rotation ticks, each row followed by its count of ticks
The counts run from 0 to 677.
[ 94 114 120 135 176 112 142 133 110 101 103 149 177 120  59 128  96 119
 166 127 135 156 153 142  53 112 150 140 171 150  97 127 152 119 135 108
 139 168 107 114 112 141 102 144 143 140 141 168 147 116 168 190 132  95
 122 160 140] => 394
[102  79 126 165 127  91 140  93 146 187 109 172 151 103 103 131 141 116
 111 127 132 108 128 165 152 135 113 112 127 121  83 152 180 167 116 123
 173  98 124 151 181 100 140  83 155 128 152 123 149 110 135 179  90  99
 116 167 123] => 611
[151 126 132 148 162 159 106 177 102 139 127 182 120 109  74 106 126 120
 157 116 133 143 107 133 151 128 107 158 127 139  78 122 140  96 134 119
 159  95 128 103 191 158 143 158 197 117 156 145 139 119 111 166 138  89
 128 136 132] => 214
[123 135 136 150 180 144 102 182 100 108 150 197 164 107  90 110 125 135
 170 104  99  93  93 153 144 125 115 150 155 177 101 164 134  99 144 138
 158 105 110 117 189 137 153 147 161  87 176 144 128 131 130 156 151 117
 121 121 131] => 225
[ 76  79 167 124 158  98 160 122 137 112 115 148 130 109  82 106 114 150
 152 167 179 160 109 152  74 115 138 141 138 124  77 117 153 154 108 134
 136 169 135  83  89 137 135 113 184 105 133 186 111 107 141 161 127 106
 110 150 134] => 579
[ 93 114  88 157 167 111 114 129 123 112 142 174 200  82  77 130 116 170
 142 112 107  95 127 151  96 126 130 143 144 138 109 184 156 135 162 143
 148 139  84 153 163 123 119 111 144 127 163 139 133 125 160 190 125 141
 122 143 141] => 557
[ 66 102 153 149 166 117 147 125  85 151 111 131 158 110  63 106 114 135
 145 179 150 130  90 153 112  72 147 159 132 139 104  85 108 117 135 130
 134 144 128 159 152 124 122 138 108  68 150 169 123 141 140 129 140 124
 100 153 105] => 247
[120 151 149 157 125 137 130 128 147 164  86 136 107 141 117 108 100 124
 147 139 142 132 114 149  94  83 156 115  94 151  99  84 104 101 138 110
 156 170 156 107 106 117 130 180 126 123 132 216 146 137 115 118 127  94
  97  83 131] => 487
[ 95 141 131 155 113  83 154 120 143 156 118 134 128  54 134 116 138 136
 155 165 106  91 112 161 103  96 152 111 111 132 106 179 134 159 130 142
 152 203 150 124  93 101 148 134 140 132 105 167  98 128 147 118 127 154
 134  81 165] => 645
[123 154  97 125 151 125 112 109 105 121 102 144 143 114  52  92 105 130
 144  78 163 113 159 138  89 100 166 108 106 148  68 148 133  91 163 129
 127 146  93 116 145 142 162 178 134 108 115 153 170 125 151 170 152 114
 112 153 120] => 669
[144 158 146 136 145 142 137 154  92 162 108 146 117 117  72 113 118  62
 186 113 148 140 134 125 118 106 124 118 136 137  59 150 163  83 110 120
 138 126 133 112 168 154 136 166 170 140 115 136 155 110 125 185 157 119
 138 166 125] => 26
[125 107 137 175  70 106 125 112 169 186  97 128 124  86 137 143 142 129
 196 129 103  87 123 152 158 107 152 121 104 127  86 141 131 143 118 131
 162 182 107 164 124  95 127  96 134 139 124 173 145 137 118 137 139 117
 117  89 180] => 462
[110  93 166 154 110 115 139 120 137 150 131 149 130  87 105 134 151 107
 216 138 121  96 111 146 172 116 105 135 115 115  84 143 172 146  88 140
 144 153  97 146 147 113 145  78 185 117 156 157 127 127 143 153 153 121
 134 134 158] => 91
[ 89 128 183 115 169 100 142 165  74 139 121 127 104 101 107 141 107  89
 187 123  81 125 129 176 146  90 162 149 160 160  90 155 127 123 132 114
 168 173 140 161 116 145 150 145 133 117 131 125 130 101 138 143 160 120
 156 100 151] => 266
[109 122  80 150 160 138 107 132 130 133 106 167 163 131  70 107  92 165
 102 105 153 132 134 136  47 108 134 135 113 137  97 107 118 111 165 103
 154 132 122 122 146 132  98 155 137 149 152 185 158 134 146 172 104  92
 110 131 123] => 206
[122 139  81 155 128 116  98 124 171 132 112 184 170  97 132 108 127 172
 132 105 112 101 143 143  82 121 126 102 118 141 116 160 136 130 153 132
 160 157 124 110 102 121 118 137 154 154 126 174 137 135 136 164 125 115
 112  74 187] => 502
[105 155 135 148 177 143 104 172 116 100 110 181 166 144  99 122 103 125
 176 139 110 131 111 137  86  93 124 130 148 185 104 102 110  83 138 122
 143 129 117 126 122 143 109 169 153 124 162 199 141 154 142 143 156 121
 112 107 169] => 542
[122 137 137 157 128 114 162 146 126 163 155 135 138  47 115 123 152 131
 157 166 107 115  75 141 116 141 100 136 119 103  89 179 167 158 110 151
 148 160 139 112 139 107 130 107 202 132 138 145  86 120 160 156 122 165
 136 110 140] => 45
[114  91 177 113 133 115 150 101 144 112 121 137 106 102  72 105 126 123
 160 123 178 131 110 158 125 124 155 150 135 125  65 119 164 141 114 107
 143 161  94  80 136 133 166 116 183  81 137 151 120  93 139 160 139  73
 134 161 121] => 254
[170 155 120 175 125 158 129 132 126 193 140 110 128  90 105 110 127 136
 125 114 120  98  71 128 140 105 137 135  86 138  90 113 140 124 135 106
 173 126 137 127 212  94 142 142 140 115 160 162 131 108 121 121  91 118
 133 101  92] => 519
[ 67  94 128 148 149  79 118 139 131 138 111 187 107 109 101  98 130 198
  90 148 152 130 102 183 110 109 142 145 109 145 105 135  89 156 163 139
 173 149 142 126  92 143 146 148 145 109 121 158 118 113 134 143 113  98
 102  90 145] => 446
[130 164 160 141 134 130 144 168 149 144 130 154  91 118 136  95 129 128
 130 156 135 121  78 146 100  96 131 123 115 155 101 125 130 122 126 119
 165 155 178  71 110 122 144 167 172 119 151 196  95 112 123 100 131 118
 115  67 145] => 172
[107  98 160 149 151 113 161 135 159 140 122 147 169 119 143 144 121 116
 114 123  80  95 107 158 128 136 132 129 174 159 109 127 162 152 121  96
 180 131 123 121 160  77 126 103 116 126 193 147 124 109 134 130  93  83
 128 121 133] => 97
[105 143  96 171 152 128 152 127 118 139 134 137 163  83  74  90 113 172
  73 150 136 117 103 150  49  94 148 130 108 145 106 118 113 120 174 126
 144 140 142 108 156  97 128 167 103 101 154 183 110 136 157 118 109 134
 108 116 101] => 522
[146 156 132 177 108 138 120 156 155 194 102 149 102 113 149 120 135 116
 173 145 109 107  98 141 135 105 114  98 101 146  89 110 128 105 119 117
 169 150 163 115 116 121 123 148 164 143 130 193 151 131 101 132 126  99
 117  66 172] => 498
[139  77 140 141 117 106 139 110 148 181  86 141 107 131  96 135 123 109
 145  89 146 130 150 162 153 136 149 133 123 129  64 117 157 155 119  92
 167 137 109 127 174 120 141 104 155 141 133 132 171  96 121 168 108  64
 133 147 123] => 112
[121 128 113 149 169 148 120 151  69 156 109 105 131 105  59 117  91 144
 128 126 116 153 103 144 102  89 137 167 125 136  97 110  87 122 164 115
 172 126 138 168 155 152  94 156 118 116 147 157 145 111 123 140 104 116
 111  98  97] => 389
[106 151  97 149 125 121 164  95 140 166  87 108 155 102  99 130  99 130
 118 136 139 124 138 136  41  80 159 101 122 133  99 107 149 128 137  97
 137 195 147 115 113  87 101 151 102 154 126 190 155 128 153 144 107 124
 115 120 133] => 339
[125 116 167 135 130 126 170 146 116 153 115  92  83  95  77 115 109 117
 194 142 143 155 101 137 104  98 149 163 118 114  78 122 127 155 116 111
 151 188 125 118 115 143 115 125 180 117 124 167 118  96 129 154 135 112
 147  98 137] => 396
[128 164 105 165  97 123 127  83 158 130 122 123 150  75 115 119 120 168
 155  88 102  72 129 138  85  95 178 121  92 140 106 156 137 139 165 115
 152 188  98 133 134  81 137 134 124 140 137 173 124 130 161 120 132 133
 130  77 152] => 3
[113 166 140 168 135 129 133 147 132 153 139 165 141  86 127  94 155 129
 162 177 122 102  77 142 112  99 108 121 102 140  90 139 131 115 116 153
 145 138 146 101 152 106 149 146 173 106 150 192  92 155 128 110 145 159
 107 112 153] => 182
[129 116 140 127 149 102 138 146 125 180 108 157 100 102 112 131 118 113
  98  95 109 128 137 183 125 121 142 112 134 139  78 164 138 158 142 108
 185 140 174 112 131 151 144 155 151 165 120 109 148  80 120 160  99  84
 150  83 140] => 306
[104 113 169  94 169  99 160 112 104 112 123 135 109 116  73 120 106 107
 127 103 134 124 128 183 116  95 194 145 158 151  76 153 129 143 149  97
 151 166 134 119 148 129 164 147 123 100 128 104 137  77 144 146 122  83
 149 130 115] => 439
